In the rows, zero is written as 128.
One turn moves each row of this set onto another row. After a few examples, where does it send each row asked below?
sadu: [130 156 122 157 128  86 142 146 161 141 122 146 121 141 132  98 109 113
 120 113 137 132 130 105]
gukom: [120 135 133 154  99 108  94 140 121 134 112 105 128 137  96 102 112 112
 115  97 111 146 134 139]
fum: [122 116 135 140  96  85 121 122 126 129 137 123 118 128 124 120 126 128
 129 104 132  92 126 139]
fos: [144 154 102 125 122 129 133 132 122 141 124 120 128 138 156 103 116 128
 126 130 115 154 142 145]
Fazuv: [108 140 114 117 109 118 125 106 138 147 122 130 121 167 125  65 123 111
 121 105 126 134 136 127]
rig: [124 143 126 135  93  92 117 171 123 152 118 131 107 155 124 127 118 115
 122 115 122 128 131 174]
babuz: [127 147 135 151 130  67 132 150 145 134 118 135 133 138 131 103 104 128
 108 113 154 128 149 110]
sev: [129 149 119 152  76  95 120 150 105 137 127 141 128 127 122  90 125 137
 120 107 155 129 175 140]
buvu: [117 162 141 150 102 100 126 132 110 141 106 132 106 160 133 124 107 162
 124 109 120 152 144 125]
vugu: [121 142 123 118  76  94 133 137 123 147 125  97 115 148 146  94 132 138
  77 132 129 128 123 148]
Tikap: [129 142  97 139  96  88 131 137 128 155 134 107 124 134 112  59 138 130
 109  98 129 134 131 110]
Dus: [ 82 136 147 139 116 102 131 139 144 154 133 110 137 147 150  82 119 137
 104 133 132 148 146 154]
zolif: [141 166 102 113 117 127 118 136 128 139 125 140 130 142 123  99 129 134
 116 113 121 157 142 136]
Zuzef: [102 154 132 105  94 108 143 156 127 168 111 115 106 143 137  76 116 145
 102  90 133 124 140 133]
Lar: [111 101 122 134 129  93 144 141 131 153 134 127 116 132 130 100 104 154
 123 137 117 135 137 116]
zope: [114 115 127 127 129 108 160 147 140 158 124 111 116 119 130  89 105 151
 107 129 133 127 142 123]
Masud: [103 130 121 142  87  92 116 153 124 156 128 130 125 147 104 119 122 122
 103 159 143 123 146 125]
depo: [ 99 127 117 142  82 100 133 150 143 148 138 138 140 119 136 107 119 119
 111  85 121 124 113 142]
togeg: [103 151 134 132 110 102 136 125 133 174 128 106 129 157 127 117 145 121
 121 131 162 130 133 118]
bamum: [123 132 131 124 124  87 115 130 105 133 121 136 129 143 134 105 126 111
  96 118 154 131 175 147]
fepif: [103 130 115 146 114  70 139 147 118 145 125 103 119 155 112 104 120 120
 117 115 123 131  96 145]
Sek: [103 138 111 122 119 100 133 153 124 126 136 128 134 139  88  79 140 144
 122 106 134 155 150 128]
dufu: [110 154 123 146 109 106 103 146 105 170 131  94 130 116 125 111 121 121
 126 117 107 120 123 137]
Baf: [107 153 130 133  97 103 131 114 110 159 110 124 117 163 131 128 121 153
 126 122 118 151 150 114]
nubuz: [ 79 158 122 125 113 103 112 127 105 155 138 159 121 154 125  98 121 135
 119 128 129 116 148 128]
kado: [121 124 109 166 108 106 129 158 117 163 130 131 125 128 105 102 115 114
 146 105 151 127 122 149]
luto: [129 129 110 153 103  86 140 135 103 163 126 112 104 137 133 100 135 125
 124  80 113 139 138 159]
bidit: [114 165 153 147 125 101 129 135 139 129 133 117 114 140 123  72 128 138
 137 112 148 117 165 141]

Lar -> fos
Masud -> vugu
Now these:
luto -> kado
Zuzef -> Sek
dufu -> depo
nubuz -> Dus
zolif -> babuz

One turn moves each row of this set onto another row. After a few examples, where does it send each row asked below?
gezof: [137 114 159 135 147 126 113 143 112 104 127 149 155 116 107 110 156 138]
vaku: [118 152 147 129 147 135 120 129 118  98 103 119 143  94 136 119 140 116]
Seta: [138 132 127 138  80 143 108 125 110 124 115 149 110 129 119 120 137 110]
duse: [119 119 152 119 173 143 132 125 110 122 122 117 141 121 136 128 142 117]
Senup: [131  93 126 140 130 126 115 134 128 124 110 155 124 104 127 153 144 121]
Naf: [146  97 122 155 127 127 114 119 126 114  95 146 131 110 127 140 130 124]
vir: [146 147 135 132 138 127 116 145  97 146 120 126 152 125 104 110 130 115]
Tunum: [151 135 155 161 154 137 120 120 113 109 135 120 124 131 121 138 133 123]
zimo: [143 132 140 151  88 138 117 118  89 112 115 152 125 128 137 125 146 116]
Moz: [111 115 138 120 107 135 103 146 125 147 129 145 132 152 123 124 151 119]
Rek: [134 130 136 140  93 139 127 129 108 100 116 156 125  95 138 138 138 126]
vuzi: [103 125 156 151 135 150 111 152 102 137 113  97 120 116 122 128 127 129]
lotu: [113 155 136 123 149 135 115 136 138 114 100 130 139 107 131 122 141 115]
peg: [131 118 148 153 115 133 113 116  68 135 130 145 133 111 137 115 124 129]
mudud: [134 113 138 147  92 132 127 119 105 102 116 163 129 117 133 134 135 124]
Peb: [123 113 127 137  86 132 115 129 114 116 121 169 122 119 118 122 129 118]
fiso: [105 101 162 125 152 150 106 134 115 142  99 119 125 128 122 105 129 123]
lam: [159  93 137 133  91 146 110 132 111 121 111 126 131 116 124 120 142 122]
Lipap: [112 104 155 137 157 138 120 123  95 129 111 110 142 126 139 115 113 116]
benas: [130 124 141 145 139 131 106 113  70 129 142 151 141 108 144 123 131 120]
bova: [120 114 153 130 145 147 118 131 106 142  86  99 144 129 131 109 128 119]
vef: [140  93 148 138  99 143 104 126 102 132 142 147 126 143 130 117 131 124]
Zogom: [123 136 122 130  99 134 117 131 113 122 124 178 126 113 130 129 130 118]
Bote: [111 123 152 106 161 148 128 135 117 132 121 107 129 112 121 122 142 120]
tob: [102 106 148 163 156 139 107 140 115 113 116 121 127 134 127 138 126 120]
nopug: [101 162 156 126 146 145 115 127 114 119 126 132 130 120 141 113 135 118]
Simop: [117 121 136 158 148 133 111 151  87 132  98 118 156 120 127 122 129 110]
gamit: [140 123 137 135  86 141 111 128 118 117 106  97 130 123 122 113 137 127]
gek: [103 125 152 114 114 141 100 138 117 140 134 153 138 138 125 110 147 142]
bevo: [145  98 149 143 101 144 117 130  87 148 129 152 128 131 136 127 123 131]
Zif: [101 108 148 140 141 137  95 164 111 119 105 119 149 123 110 105 146 119]
nivo: [138 141 132 126 102 141 118 129 115 121 108  90 135 111 131 129 132 124]
kelu: [131 142 142 135  91 143 111 125  96 102 131 155 126 120 141 118 150 118]
fini: [160  90 126 140 101 138 118 129 117 125 105 139 142 130 128 132 129 115]
gop: [125 130 145 112 165 147 128 133 102 136 115 109 142 114 133 119 145 112]
Sepu: [133 145 124 136  92 146 109 125 126 107 120 148 118 131 135 132 141 108]
dubu: [100 148 151 131 158 135 118 129 116 119 124 149 131  99 136 123 132 126]
Potul: [126 128 157 132 130 138 129 147 132 131 129 122 119 111  98 132 126 148]
taso: [137 102 127 142 139 135 110 123 139 104 101 142 131 109 131 145 146 130]
kitez: [116  88 146 133 160 138 108 129 116 120  98 118 136 113 124 108 126 116]
Lepon: [135 128 142 131  92 137 116 130 103 117 125  92 136 127 136 129 149 112]
zovi: [108 109 145 132 112 135  99 127 119 138 130 162 129 151 120 110 139 135]
lusok: [109 112 148 108 168 140 127 136 116 119 120 121 145 114 125 118 147 120]
depat: [131 108 147 149 124 126 116 124  67 125 139 140 136  98 142 134 140 118]

vaku -> dubu
kelu -> Rek
vir -> Tunum
Now these:
vef -> lam
vuzi -> Simop
Lepon -> depat
gek -> nivo
lusok -> Bote
Peb -> Seta
zovi -> gamit
fiso -> bova

